Each path below is one point turned by a fixed rotation once a step. After each direction that follows a path, write how fast that rotation turns it, in degrees each step (0 if it stays still).
Each turn is a multiple of 5 degrees from 10 to 175, or 0.

[  6  -5   0  -6  16  -1 -15   1  -2 -10   1  -8 -25  -6  -8   7  -5 -10
  -2   5   4   1  -3   7   6  10  -7  -6]
[  3  -3  -1   0  14  -5 -10  -4  -4   0   0 -15 -23  -4 -13   9  -5  -7
   0   8   6   4   8  13   0   6 -10  -1]
[ -2  -4   0   5  15  -3  -4  -2   0  -1  -7 -23 -16   0 -14   5  -6  -6
   5   8  -6   1   9  10  -7   1 -12   5]
[ -5  -7   4   0  20   1  -5   3   1  -2 -19 -20 -10   4  -7  -3  -7 -12
   3   8  -7   0   3   2  -3   1 -14   6]
[ -1 -11   9  -3  18   4  -5   1   0   5 -20 -11 -10   3  -3  -7  -9 -15
   4   8   3   5   5  -3  10   1 -13   1]
[  6 -13  13   1  14   7  -4  -2   4   8  -8  -7 -13   1  -9  -5 -11 -10
   8   6   0   8  11  -6  16   2  -7  -4]
[ 10  -9  14   3  16  10  -9   2   8   0   0  -4 -17   3 -13  -3 -11  -7
  10   5 -11   5   9  -5   9   4   3  -4]
[ 13  -4  12   0  19   5 -17   4   2  -4  -7   0 -20   3 -10  -3  -5  -8
   6   6 -10   4   0   4   0   8   8  -5]
[ 13  -3  10  -1  14  -3 -15  -4  -6   4 -11  -5 -21  -4  -7  -4  -1  -6
   5   5  -4   6  -2  14  -2  11   4  -9]
[  8  -6   8  -1   9  -6 -10  -9  -5   5  -7 -20 -17 -12  -7  -2  -2  -3
  10   2  -9   3  -2  12  -1   9  -4  -9]
[ -1  -6   6  -5  13  -3 -12  -3  -2  -4  -3 -26 -14 -13  -6   1  -6  -5
   8   2 -12  -2  -6   2   2   5 -11  -5]
[ -7  -4   5 -10  18  -1 -18   3  -3  -6  -5 -18 -14  -8  -6   3  -9  -8
   1   5   2   1  -5  -3   5   1 -14  -1]
[ -7  -3   6  -4  17  -1 -16   0  -3   4  -3 -11 -16  -2 -10   4 -13  -6
   2   9  10   9   8   0   6  -4 -13  -1]
[-1 -2  1 -3 -1 -5 -4  2  0  1  6  2 -4 -6  1  1  2  2  5 -4  1 -2 -7  3
 -3  2 -2  0]  35
[ 0  1  0 -4  2 -1 -3  1 -4  0 -6  6 -1  1  3 -1  1 -3 -4  2  8  2 -3  2
  2  1  0 -1]  95

[  2   2  -1 -14   4  -3  -8  -1 -10   3  -2 -22 -16  -2  15  -3  -9  -1
  16   4   5   6  16   3   1  -3  19   1]
[  5   7  -5  -6   0  -5  -3  -7 -22   2   2 -19 -14   1  13  -7 -11  -6
  17   9   6  -2  11   1   5   2  16  -3]
[  5   3  -2  -7   0  -6  -4  -7 -17  -2  -3 -20 -11   2  16  -2 -10  -4
  12   4   9  14  18   2  -1  -5  18   1]
[  3   5  -3 -14   5  -4  -8  -2 -18   7  -1 -17 -16   2  15  -5 -10   0
  17   2   4   0  14  -1   0  -1  17  -5]
[  4   6  -2  -6  -2  -7  -2  -7 -14  -2   2 -23 -14  -4  14  -5 -13  -5
  15  10   6   4  13   3   4   0  18   2]
[  7   1  -5  -8   4  -2  -6  -4 -23   2  -4 -17 -11   4  15  -4  -5  -4
  16   3  10   7  17   2   1  -3  16  -2]
[  0   8  -1 -12   0  -8  -6  -7 -15   2   1 -18 -15   1  16  -5 -17   0
  14   4   2   4  14  -1  -2  -3  18  -4]
[  6   1  -2  -9   3  -2  -5  -2 -13   1  -1 -24 -15  -3  14  -5  -6  -5
  18   8   8   3  15   5   5   0  18   4]
[  5   7  -5  -6   0  -6  -3  -9 -25   1  -1 -15 -11   5  15  -6 -11  -5
  15   5   7   3  13   0   1  -1  16  -5]
[  2   3   0 -13   2  -6  -7  -4 -12   1  -2 -21 -14  -1  15  -2 -12  -1
  13   3   5  11  17   2  -2  -5  19   0]
[  5   5  -4 -10   3  -3  -6  -2 -18   5   1 -20 -16  -1  14  -7  -9  -4
  19   7   5  -4  12   2   5   2  17  -3]
[  5   6  -2  -4  -2  -7  -2 -10 -19  -3   0 -20 -11   1  14  -4 -12  -6
  13   8   8  10  15   2   1  -3  17   1]
[  4   2  -3 -14   6  -2  -8  -2 -18   5  -4 -17 -14   3  16  -3  -8   0
  16   0   6   6  17   1  -2  -4  17  -3]
[ 2 -4  0 -6  0  1 -2  0  2 -4  0  5  2  7  3  0 -3 -2 -4  3 -3 -1 -4  4
  2  1 -3  4]  0
[-2  0  3  2 -4 -3  2 -2  7 -5  0 -4  1 -3  0  2 -4 -1 -3  2  0  7  1  1
 -1 -2  2  5]  155
[-3  0  2 -5  2 -1 -3  0  0  2 -3  3  1  3  2  2 -2  4 -2 -6 -2  5  3 -3
 -6 -4  1 -3]  115

[  7  -1   0   7  -1   3 -23   5   1   7   9  -2  -8  -4   4  -1   3  -2
   9 -15   7   7   5  14 -15  -8 -22 -11]
[  5  -1  -1   4  -4   6 -24   7   4  15   6 -13  -1   3  -1   1  -1  -8
  -2  -6  11  -1   4  15 -10 -11 -20 -13]
[  5  -6   3   8   0   7 -25   8  -8  11   6 -15   5   4   3  -1 -11  -7
   0  -3   1   8  11  10 -12  -7 -18 -11]
[ 11  -4  -2   5   2  11 -19   2  -7   4  10  -8  -5  -5   5  -2  -6  -5
   6  -8   3  13  16  12  -7  -3 -24 -12]
[  8   8  -1   7  -6   5 -18   1   2  13   6 -13  -5  -5   1  -4   2 -12
   4 -11   6   5  12  14  -6  -2 -24 -13]
[  2   3   6  14  -5  -2 -25   7  -3  14   3 -10   2   1   4  -5  -1  -9
   6 -11   2   6   5  11 -17  -5 -18  -9]
[  6  -8   1   6   1   5 -26   8  -2   6   9  -3  -5   0   4   1  -3   0
   5 -11   7   7   4  13 -16 -11 -20 -11]
[  9  -4  -4   1  -1  12 -21   5   2  11   9 -13  -3   1  -1   2  -5  -7
  -3  -4  10   2   9  15  -6  -9 -22 -15]
[  6   0   2   9  -2   7 -21   4  -8  12   5 -17   5   1   3  -4  -9 -12
   0  -4   0   9  15  11  -8  -2 -19 -11]
[  8   0   2  10   0   5 -20   2  -7   5   8  -6  -5  -6   7  -4  -2  -5
  10 -12   1  14  14  11 -12  -1 -23 -10]
[  7   5  -1   7  -5   3 -21   3   5  12   7  -7  -8  -5   1  -2   5  -8
   5 -13   9   3   6  15 -11  -6 -23 -13]
[  2  -1   3  10  -4   1 -26   9   0  16   4 -13   3   5   1  -1  -3  -9
   1  -7   6   1   4  13 -15  -9 -17 -11]
[  7 -11   1   6   2   8 -26   8  -7   6   9  -8   0   2   5   1 -10  -2
   3  -7   3   9   9  11 -13  -9 -20 -11]
[-2  5  0  0 -4 -1  1  0  3  6 -3 -6  3  2 -3 -1  1 -6 -4  3  2 -5  0  1
  3  1  1 -1]  115

[ -8 -10   0   3  11 -10  -8   8   1   2   7   0   4  -8  11  -7 -18   3
  10   4  10 -10  21  -2   9  -1 -12 -13]
[  5  -2  -2   4  11  -8 -13  -5   5  -6   2   9  -2   1   8 -11 -14   4
   1   6   5 -10  28  -6  11   0  -9  -6]
[ 11  -4   3  12   5 -16 -14 -13  -8   0   0  14  -4  -3  12 -10 -14   3
  -1   7   0  -3  16  -6  -1  10  -8  -4]
[ -4 -13   1  12   3 -19 -11  -5  -6   7   4   8   4 -11  16  -4 -18   3
   9   8   3  -1   5  -4  -4   9 -11 -13]
[-11 -11  -5   6   8 -14 -13   5   5  -2   7   4  10  -5  10  -5 -14   2
  11   6  13  -7  16  -6   5   0  -8 -12]
[  4  -4   1   7  10 -11 -15   4  -1  -5   3   8   4   1   5 -12 -12   2
   2   4  11 -10  30  -7   9   2  -6  -1]
[ 12  -5   6  10   7 -12  -9  -4 -11   5   0   8  -6  -6  13 -12 -16   3
   0   5   0  -5  21  -3   3   9 -13  -3]
[ -2  -9  -1   7   6 -14  -8 -11  -3   5   3   6  -3 -11  18  -6 -19   6
   9  10   0  -2   9  -2   1   5 -15 -16]
[-10  -8  -5   7   6 -16 -16  -7   6  -6   8  10   7  -2   9  -5 -14   4
   9   9   9  -6  13  -8   3   1  -4 -15]
[  2  -7   3  12   6 -18 -17   4  -3  -4   5  12   9   0   5  -9 -13  -1
   1   1  11  -9  23  -7   2   6  -2  -1]
[ 10  -9   5  10   7 -13  -7   7  -9   9  -1   5   1  -8  13 -10 -17   1
   3   1   5  -5  22  -3   3   8 -15  -1]
[  0  -9  -3   5   9  -7  -7  -6  -1   4   1   1  -5  -9  16  -9 -16   8
  11  12   2  -2  17  -5   7   2 -18 -12]
[ -5  -4  -2   7   7 -13 -17 -13   1  -7   8  10  -2  -2   8 -10 -12   6
   5  13   6  -7  15  -9   6   0  -3 -14]
[ 0 -3 -2  4 -1  0 -2  8  1  3 -2 -2  6 -1 -1  0  4  0  4  0  5  1  0 -3
 -1  1 -1  6]  70
[ 1  0  7  5  0 -1  1  4 -1  8  1  1 -3 -3  2  0 -3 -2 -1 -2 -2 -4 -6  2
  0 -1  0  0]  100

[ -6   6  -4 -14  -8  -8  10  -2  -7   1  18   7   2   8   0   8  13  -7
  -6  11   6  -2   2 -11   7 -19  10 -18]
[ -9   6  -6 -16  -8  -3   8  -2  -5   0  17   7   5   6  -5   8  12  -2
 -11  14   1  -3   0  -8  10 -16  12 -19]
[ -4   7  -5 -15  -8  -2   4   2  -7  -1  20   7   4   6  -9   8  10   3
 -11  14   0  -7   2  -2  11 -19   9 -18]
[ -2   8  -4 -10 -11  -4   6   5  -7   1  21   6  -2   7  -6   7  11   2
  -9  13   3 -11   6  -2  10 -20   7 -14]
[ -5   8  -8  -7 -15  -5  10   4  -4   5  19   6  -4   9  -1   6  14  -2
 -10  14   2 -11   6  -6   8 -17   9 -14]
[-10   6 -14  -6 -14  -5   6   3  -2   3  18   6  -2   8  -4   5  13  -1
 -13  15  -3 -10   2  -5   7 -13  12 -16]
[ -9   6 -14  -4 -11  -7  -2   6  -5   1  19   8  -1   8 -10   5  10   3
 -12  14  -4 -10   2   0   5 -14  11 -18]
[ -5   7 -12  -1 -10 -11  -3   9  -8   0  21   9  -6  10  -9   5  10   0
  -8  11   0 -12   5   0   3 -18  10 -15]
[ -7   7 -13   0 -11 -14   1   6  -7   2  20   9  -7  11  -3   4  12  -6
  -5  10   3  -9   5  -7   0 -17  11 -15]
[-12   5 -16  -2  -9 -13   1   3  -5   0  17   9  -2  10  -3   5  11  -8
  -7  10   0  -4   1  -9   0 -13  14 -19]
[-11   5 -14  -6  -4 -13  -4   3  -8  -3  18  11   2   9  -9   6   9  -5
  -7  10  -1  -2  -1  -5   1 -15  14 -21]
[ -5   6  -7  -8  -3 -14  -5   4 -12  -4  20  11   0   9  -9   7   8  -5
  -3   8   4  -3   2  -4   1 -20  11 -20]
[ -5   6  -5  -9  -5 -14   2   2 -11  -3  20  10  -1  10  -2   7  11  -8
  -2   7   7  -2   4  -9   1 -21  10 -18]
[-1  0 -6  8 -4 -1 -3  4  2  2  0  0 -5  1 -1 -2  0  2 -2  1 -4 -5  2  3
 -2  3  1  2]  25

[ -8  12  11  -5  -8 -18  -9   8  -2   9  -4  -4  -5   1   0  -1 -10   9
   5 -17  -6   6  -6 -11  -7   3   7 -19]
[ -5  20   7  -6   2 -10 -12   4  -8  12   6  -7   0  -9  -4   4  -8   7
   4 -19 -14  11  -7 -10   3   0   0  -9]
[  2  19   7  -5  -4 -21  -6   0  -1  12   2  -9   3  -1   3   1 -17   8
   3 -19   0   4  -1  -8  -7   6   3 -11]
[ -6  14   4  -4  -4 -12  -8   5  -8  11  -3  -2   2  -2   1   3  -4   2
  11 -24 -11   7  -4 -13   2   9  -3 -17]
[  6  21   5 -11   2 -14  -8  -1  -7  13   9  -7   6  -6   0   5 -12   6
   8 -19  -6   2   2 -10   0   8  -8  -4]
[  1  12   6 -11  -9 -18  -5   5  -4  10  -3  -1   2   3   5   0  -8   4
  13 -19  -1  -4   3 -13  -7  14  -5 -16]
[ -1  16   4 -17   0  -7 -11   6 -11  12   6   0   1  -7  -3   3  -1   3
  13 -16 -13  -2   1 -15   3  10 -10  -9]
[  5  18   7 -20  -5 -17  -8   3  -3  11   9  -4   1  -3   0  -1 -11   7
   9 -10   1 -10   4 -10 -10  10  -3  -7]
[ -9  12   4 -17  -9 -10 -11  11  -8   9   2   3  -3  -2  -2  -5   0   2
  14 -12  -7  -7  -2 -14  -6  10  -1 -18]
[ -1  21   5 -20  -1  -7 -13   5  -8  11  18  -3   0 -11  -7  -2  -6   4
   8  -8  -6  -5  -3  -9  -3   5   0  -6]
[ -4  16   7 -13 -13 -15  -8   7  -2   7  10  -3  -1  -1  -2  -9  -9   3
   8 -11   4  -6  -5  -9 -12   8   8 -18]
[ -8  17   5 -10  -6  -3 -11   9 -11   7  15  -1  -1  -8  -9  -4  -1   0
  11 -14  -8   4  -9 -11   1   4   4 -17]
[  4  21   9 -10  -7 -12  -7   1  -4   5  21  -8   3  -4  -7  -4 -14   6
   5 -12   4   2  -4  -7  -5   5   6 -12]
[ 5  2  1 -1  0 -5  2 -3  3  0  3 -3  1  1  1 -1 -6  3 -3  2  6 -3  2  3
 -5  0  1  4]  140
[ 0 -3  3 -8  0  0 -2  3  1  0 -3  2 -5  1  0  1  2  5  0  6 -3 -5  3 -2
 -3  0 -2  3]  35
[-1  2 -6 -3  0  1  0  0 -1  3  2  3  4 -2  2 -4  2 -6  3  0  3 -8  1  0
 -1  4 -2  1]  20

[ -6  -2 -13  -4   7   5   4   3   7 -22   6   1  -4 -10   8 -20   5   7
 -19  -7   1  10   4  11   7  -3  18  -8]
[ -7  -1 -12  -2   7   5   0   8  12 -14   3   1  -8 -15   8 -13   1   4
 -28  -8  -9  12   4   5  10   0  14   0]
[  3  -1  -8  -5   8   0  -1  11  12 -10   6   4  -5 -20  14 -12   9   2
 -22 -13  -8  11   9   0  13   1   6   2]
[  4  -4 -10  -8   6  -5   6   8   5 -18  10   5   0 -17  12 -16  17   6
 -18 -13   0   6  12  -2   9  -2   6  -4]
[ -8  -4 -17  -7  -2  -4   8   4   4 -24   8   4  -1 -12   5 -13  14  10
 -23  -5  -5   2  10   0   5  -3   9  -4]
[-12   0 -20  -6  -4  -4   1   6  14 -17   5   3  -5 -15   6  -5  11   7
 -23  -2 -14   6   9   3   8  -1   6   4]
[ -3   1 -18  -9  -1  -8  -1   8  20 -13   6   4  -3 -19  14  -5  16   3
 -10  -6  -9   9  11   7  11   0   3   5]
[ -1  -1 -18 -10   1  -6   3   4  15 -20   8   3   0 -13  14 -12  19   4
  -3  -7   2   8  10  12   8  -2   8  -3]
[-10   0 -20  -7   1   0   4   1  12 -24   5   1  -3  -9   8 -15   9   7
 -11  -2   0   9   6  15   6  -3  16  -6]
[-11   2 -17  -3   4   4  -3   5  18 -15   2   0  -8 -13   9 -11   2   4
 -18  -3  -8  13   3  15  10  -1  15   0]
[  1   1 -10  -4  10   2  -4  10  18 -10   4   2  -6 -18  16 -13   6   0
 -14 -12  -4  15   6  10  13   1  11   1]
[  5  -2  -8  -6  11   1   3   7   8 -17   8   3  -2 -15  15 -20  11   3
 -14 -14   4  11   8   6  10  -1  12  -6]
[ -5  -3 -12  -5   6   3   6   5   3 -21   7   3  -3 -12   7 -19   7   8
 -25  -9  -2   7   7   2   7  -3  15  -7]
[ 1 -2  2 -1 -1 -2  2  2 -5  0  2  2  1 -2 -1  1  3  2 -7 -2 -3 -4  3 -9
  0  0 -4  1]  35
[ 3  6 -3  1  0 -1  0 -1  0  1  5 -2  4  3  1  3 -4 -3  0 -5 -4 -1  4 -1
 -6  0  4 -1]  0
[-7  0 -3  1 -2  2  2 -3 -4 -5 -1 -1  0  4 -5 -1 -3  3 -5  4 -1 -2 -2  1
 -3 -2  4 -3]  90

[  0 -13  -2 -11  -3   1 -13  -5   4   5  -6 -15  -2 -10  17 -12  12   2
  -5   8 -14  -1   0 -10 -13   9   6  11]
[  4 -12  -5 -13  -4  12  -8  -2   8   1 -11  -1  -6  -6  12 -14   8  -7
 -14  11 -14   4   9  -9  -3  14   9   5]
[  7  -6 -10  -1   1  13  -3  -4   6  10  -1   0   7  -3  22 -11   6  -3
 -13   8 -17  -4   8 -11  -9   8  12   6]
[  7   2  -3  -5  -1  13   0  -1  11   9 -14  -9   5  -7  16 -10  -6   1
 -19   2 -18   2  12 -11  -2   4   9  -4]
[ 14   1  -9 -11  -2  18   0   0   8  15   1  -4   4   6  12 -12   0   0
 -22  -2 -11  -7   7  -9  -3  -2   3  -8]
[  7   3  -3 -11  -1   2  -5  -2   9  15  -3 -19   6   2  12 -10  -3  11
 -20  -6 -10  -8   3 -13 -10  -4   0  -4]
[  5  -5  -4 -24  -5   3  -7   1  11   9  -5 -14  -7   9   0 -13   2   8
 -21  -3  -5  -8   5 -10  -3   4  -2  -5]
[  1 -12  -8 -16   0  -2  -7  -3   7  12   4 -16  -3  10   7 -12  10  14
 -10   1  -7 -14   1 -12 -11   8   4   5]
[ -4 -14  -2 -17  -2   0  -5  -2   9   6 -10 -19 -10  -1   4 -11   6  12
  -7   6 -13  -2   5 -10  -2  16  10   4]
[  3 -16  -8 -14  -2  15  -3  -2   2  11   2  -8  -9   2  10 -12  15   3
  -4  11 -14  -4   3  -6   0  13  12   5]
[  2  -7   0  -5  -3  12  -6  -4   2  12  -5 -17  -1 -13  19 -10   7   3
  -4   8 -20   2   2  -8  -5   7  13   6]
[  8  -4   0 -13  -9  22  -8   0   4   8  -7  -5  -5  -8  14 -12   5  -8
 -16   7 -15   6   5  -7  -1   3   7   0]
[  9  -1  -4  -5  -4  14 -10  -3   5  11   1  -5   7  -3  23 -10   5  -4
 -19   1 -12  -3   2 -13 -13  -2   3   6]
[ 2  2 -2 -2  0 -1  0  0  4  0  1 -3 -1  6  0  6 -2  5 -2 -6  3 -2  1 -4
  1 -2 -7 -2]  40
[ 0  0  2 -5 -2  2  0  2  2 -4 -6  1 -5  0 -5 -1 -2 -3 -3  0  1  4  3  1
  6  2 -1 -4]  145

[ 14   6 -17  12   0   1   1  -3   0   4  14   2   8  -7  -2  -1   6   0
  -3   6   1  -5  13  -2   6  18 -24   9]
[ 14   2  -6  14  -2   0   9   7 -13   4   7  -7   3 -14  -3  -9   2   4
  -9   7  -1  -2   5   4  -1  21 -22   4]
[ 11   7 -10  10   1   5   9  13   2   3  -1   4  -2  -1   7  -9   7   4
 -12  13  -2  -9  -4   8   0  17 -26   0]
[  9   2 -10   3  -2   3   0  16   5  -1  -1   7  -1  -3   4  -8   6   2
  -5   4   4  -2  17  11   3  17 -27  12]
[ 13 -11  -5  12  -7  -4   1   4   4   0   7   6  -3 -13   8 -11  -7   6
  -8   3  -2  -3  13  11   7  16 -23   4]
[ 17   0 -16  18  -2   9   0  -3   2   6  10  11  -2  -5   8  -2   1   5
 -14   6  -6   2   4   8   6  14 -17   9]
[ 12   3 -10  10   0   9   3   1  -3   8   4   1   4  -8 -12  -4   1   2
 -16  14   3   3  11  11   1  10 -24  14]
[  9   2  -9   9  -1  -3   6  -1   5   3   8  -2   7  -8  -5  -6   0   2
  -7  16   2 -12   5   2   6  14 -32   1]
[ 14   7 -15  11  -1   0   4   9  -5   2  10   1   4  -6   6  -5  10   1
  -1   2  -1  -6   9  -1   3  25 -23   6]
[ 13  -1  -4  11  -3   3   8  16  -9   2  -1  -1  -4 -11   3 -12   2   6
 -12   6  -1   0   5  12  -3  21 -21   5]
[ 10   0 -10   8  -2   5   3  10  11   1  -1  12  -5   0   9  -8   2   5
 -13  11  -1  -6   3  14   4  12 -26   4]
[ 11  -3 -12   7  -3   3  -4   4   6   1   7  10   0  -6   2  -4   0   2
  -7   3   3   1  22  10   7  14 -23  15]
[ 15  -8  -8  17  -5  -1   3  -6  -2   4  12   2   1 -16   0  -7  -8   5
 -12   7  -3  -1   8   8   6  14 -21   5]
[ 0  4 -1  1  2  0  2 -5 -4  2  3 -6  6 -1 -7  2  2 -1  1  4  1 -2 -2 -5
  0  0 -1 -1]  55
[ 4  2  1 -5  4 -6  1 -1 -4 -3 -1 -1 -3  4  3  1 -3  3 -3  5  2  0  1 -4
  3 -2  5  2]  0
[ 1  5 -6  1  2  3 -2 -2  4  0  2  5  0  6  6  3  5 -1  2  0 -2 -2 -3 -3
  2  0  1 -1]  135
[ 0  3  0  1  2  6  2  2 -2  3 -5  1 -2  3 -2  0  2  1 -7  4 -1  3 -6  4
 -3 -3  1  1]  95
